Rotation paths and how fast each direction turns (deg/step)
Each turn is a multiple of 5 degrees from 10 to 175, or 0.
Each row of a path follows its step; steps can be skipped.
path 1
step 8: [ 28.2 -13.8  22.9   0.4  25.3  11.1  -8.9  15.5  34.4 -24.9  -6.1   0.0
  -3.3 -26.0  23.3  -4.2  11.8  -1.7  -9.6 -18.9  18.2   7.0 -34.1  13.8
  28.2  34.0 -39.5 -28.5  36.4  -5.5 -32.6 -25.5   1.7   0.6 -24.4   6.6
   2.5  -0.4 -49.6 -36.9  -1.3  11.3 -53.7   8.5 -23.1   6.2  17.1  15.8
   6.2  24.8 -11.0 -13.3  11.1  43.3 -26.6 -39.0  -0.9  10.7 -23.9 -18.0
  -2.8  29.6  23.3  37.5  11.8   5.0  -4.3]
step 13: [-18.5 -32.8  14.2  30.6  21.8  -0.4 -43.4 -37.0   2.7  -9.9  29.8   2.8
 -25.3  33.0   6.9  12.3  11.5   4.2  10.5 -29.3 -26.7   0.8   1.6 -28.3
  10.2 -18.1 -21.0  -9.8  44.1  20.4  33.2   9.6  16.6  34.6  36.0   7.2
   4.4  32.4  16.8  -8.9  36.6   8.8   3.2  17.7  -0.9   5.5  36.2  -8.5
  -3.5 -15.2  16.3 -29.9 -26.6  -2.8  -6.9 -28.5  11.5  39.7  18.8  39.3
  -3.7   8.6  -7.5 -18.7  18.3 -22.2 -39.8]
step 15: [ -9.2 -11.1 -44.8  14.3  -1.0  -2.3 -21.7  19.1  24.3  30.0  10.8  -5.0
  -4.7  28.4  32.5  -8.0  12.8 -37.3 -10.7  32.2  41.3  32.9 -29.0   6.4
 -32.3  30.8 -11.2 -31.5   5.3   2.8  26.8  19.4  -4.7   9.2 -24.0 -20.5
 -17.6   3.8   4.6  23.5 -19.9   4.9  39.7 -19.3   2.8 -19.4  12.0  30.6
 -48.9  -7.1  -6.7  11.9   1.8 -12.8 -21.7 -15.9 -39.4  31.5  19.0  -7.8
 -37.2   4.1  14.4   5.9  39.9  19.5  -5.6]
step 17: [  8.4 -19.4 -33.1 -14.6  31.2 -45.0  12.8  24.1  -5.0  15.9 -17.8  -8.6
   5.2  -7.5   0.1 -12.3  -4.1  19.5 -64.5 -11.9  37.7  19.2   4.0  27.8
 -16.4 -14.6 -23.1 -20.8 -10.4  -3.9  11.2  14.8 -29.0  36.1 -28.0  -9.8
  35.3  17.8  11.2  36.9  10.5  -5.7 -41.4 -13.4 -28.5 -14.0  10.8   0.6
   2.6  -1.0 -12.2   3.8  -1.0 -15.3  29.7  21.9  40.1   1.8 -12.7   4.9
  28.7 -51.6 -10.5  13.9 -25.7  -1.7 -14.1]
step 20: [ 36.2  -0.2 -11.0  34.5  -2.6   5.0 -50.6  27.9  28.5  14.1 -16.5   5.5
  -0.3 -22.6  29.8  19.7  27.2  -6.4   4.4 -11.8 -22.0 -10.4   0.9   6.7
  -2.2   2.6  31.2  41.7  11.5   0.4  -9.1 -20.6 -40.2   7.0  -2.1   2.2
 -32.4   8.2  -8.9 -42.2  -7.7  40.9   2.9  10.0  10.9  18.9  -2.7 -37.5
  29.6  -6.2 -12.2 -14.2  -9.7 -16.3 -42.3  11.9   7.8  43.9 -24.8 -24.1
  24.0  24.6  33.6  -6.2  22.5  15.4  26.8]
step 22: [-15.4 -27.5 -39.2  -2.0  41.9  20.4   4.7  26.8 -15.0 -28.8   6.9  34.9
  11.8  14.9 -21.1 -10.3 -37.1  13.2  17.8  10.7  -5.3   6.3  11.4  33.9
   1.3 -39.7  49.8  49.2  15.5  21.4  21.3  47.1 -21.2 -27.0  21.6   5.2
   7.3  -1.3   1.0 -26.3 -11.6   1.3  -7.7   7.2   1.5 -37.5  21.5  27.6
 -21.8   4.0 -15.4 -16.6   0.6 -15.5  -5.6  -3.7 -40.1   1.4 -32.7   1.8
 -15.3 -13.2  29.5  -6.7 -26.4  11.5  -0.7]
step 27: [ 55.5  40.7  -2.8 -25.8  -3.6 -10.9 -14.1  20.5  35.8  25.2  18.9   6.2
   0.5  32.7 -20.4  -1.8  35.2 -33.6  -3.2   5.8  45.0  -3.9   1.1   9.4
  10.5  -5.9   1.7 -17.5  -6.0 -56.0   4.3  33.1  -2.7   8.5 -38.4  -3.1
  13.0  -8.8   9.6   0.9  28.4   7.0 -36.3  40.5 -36.5  -6.5  21.9  20.1
   5.0   1.3 -19.7  -2.3  30.8 -19.9 -13.0 -20.7 -10.1  -8.0 -33.8 -21.3
 -20.0  13.0   4.1  13.0   2.3  24.3 -27.3]
step 29: [-46.8  16.2  -1.1  11.0  30.1 -17.7  -0.9  39.3  32.8  -7.9   0.1 -29.3
  46.8 -21.1  13.6  28.2  -5.4   6.1   0.8   5.9 -16.7 -40.1  18.6  -7.1
  -8.7 -33.0 -18.8 -45.0  -4.7  11.6 -44.6   5.5  -7.4  -9.0 -12.2  -8.5
   0.1  25.3   4.5  -7.7  -4.8   6.6 -51.1   5.8 -20.2 -32.5 -33.4   5.1
  13.3 -18.4  13.1  10.3  -4.9  -7.5  -2.6  -7.4  12.2 -15.7 -10.4 -41.9
 -23.4 -29.1  21.2  19.2 -30.8 -35.2   8.9]
[ -1.2   6.8   7.9  -4.2  12.9  -0.8   0.7   3.4   3.1   6.4  -1.8   6.6
   4.5   5.2  -7.3   0.4   0.8  16.6  -3.6  -9.2  -3.1   8.7   7.5   0.2
   7.9  -2.8   5.9  -3.8   4.8  -0.1 -11.2   3.7  -4.4   8.8  10.6  -3.1
   2.2   2.7  -1.3   5.9  -7.8   4.2  -2.0  -6.2   0.0  -6.0   5.0   1.5
  -0.8  -6.5   3.2   3.0  16.2   0.5  -5.0   4.3  -4.3  -6.0  12.4  -0.9
   1.6  -0.5  -5.0  -2.0  -2.0  -7.2  -5.9]  65
[  5.8   0.5  14.0  -0.4  -8.9   2.2 -10.7  -1.2  -5.9   3.3   7.6  -3.6
   6.4  -0.9   8.6  -3.5  -8.4   1.5  -0.3   3.6   3.1   3.9   1.3  -7.8
   2.1   8.4   3.7   2.8   0.2   2.3  -1.3   7.4  13.0   8.1  -1.8  -3.5
   6.4  -4.4   0.1 -10.2   3.7  -1.3  -1.5  12.8   0.5  -8.4   2.2  -5.5
  10.8 -10.7  -9.2  -3.8   6.2  -4.0  -0.5   7.5   5.8   8.0   4.9   5.7
   7.0   1.8  -3.1  -7.2   5.5   2.3   1.7]  55
[  8.7  -0.5  -5.8  -5.0   1.5  -7.4   3.9  -2.3   4.3   3.5  -3.7  -3.3
  -5.6   6.1  10.3  -4.1  -2.7  -5.6   1.3  -1.0   5.6  -6.3   5.5   1.4
   0.5  10.0   3.0  -6.4  -0.6  -0.1  -6.3  -3.9  -2.7   5.3 -11.4  -0.9
   3.4  -3.6  -3.8  -6.5   6.5   7.1  -7.6  -2.6   5.9  11.5   1.9   0.9
  -1.5   3.5  -7.2   0.4   8.2  -5.2   8.9  -8.8  -3.1 -12.9  14.0   4.6
  13.0   0.3   4.2   4.2 -12.0   0.5   3.0]  40
[  6.9  -0.8   0.3  -3.6   1.3  -5.1  -1.0  -9.3  12.9   4.9  11.0   2.5
  -2.3  -8.0  -2.8   9.4   0.7  -3.9  -4.0  -1.5  -5.2  -2.5   2.4  -6.9
   1.1   2.5  -4.4   3.7 -11.1   2.9   4.4  -3.9   3.4   8.4  -4.2  -7.3
 -13.4  -8.5  -3.5  -6.2 -13.2   1.3  -3.7  -5.4  13.2  -5.8  -1.1   7.1
  -3.2  -6.9   3.0   8.5  -0.4   4.6  -2.3   5.0   1.9  -5.3  -4.9   1.7
  -1.6  -7.6   9.7  -5.0   1.0   8.5  -5.8]  85
[ -5.0   8.7  -2.3 -15.3   3.4   6.2  -4.6   0.6  -1.7   2.8   2.1   6.9
  -4.0  -3.5   5.1   5.8  -9.9  -8.2   2.9   3.0  -3.7  -1.9 -15.3 -10.1
   5.3  -3.8   8.4  -8.2  -3.8  -6.6  -3.1   0.5   9.4  -7.4   4.6   6.4
   1.4   0.8  -5.7   1.9   5.6   2.8 -11.0   6.8  -0.7   2.4   6.8  -3.8
  -2.2  -3.9  11.1   2.9   6.6   5.3  -2.9  -2.2   6.4  -2.9  -3.6   1.6
  -7.4   8.0   4.5   7.9  -7.9   0.9  -4.8]  20
[ -0.6  12.7  -2.9  -4.8  -9.9  -0.8   7.0  14.0  -4.0  -6.6  -1.3  -6.1
   8.3   4.2 -11.6   5.0   0.3   4.1   4.2   4.0  -0.9  -5.4  -4.7  -2.7
  -5.4  -2.0 -10.8  -7.7   0.1   8.5   3.1  -0.4   1.5   8.3   7.5   0.0
  -4.5   5.5   3.4   1.4  -2.3   2.3  -2.6   8.8  13.2  -3.4  -3.9   4.3
   4.6   2.7  -1.6  -7.7   4.1   3.6   6.2   2.6   0.5  -6.7  -3.6   3.8
   0.2   0.6  -6.3  -5.4 -15.6   7.3   7.6]  145
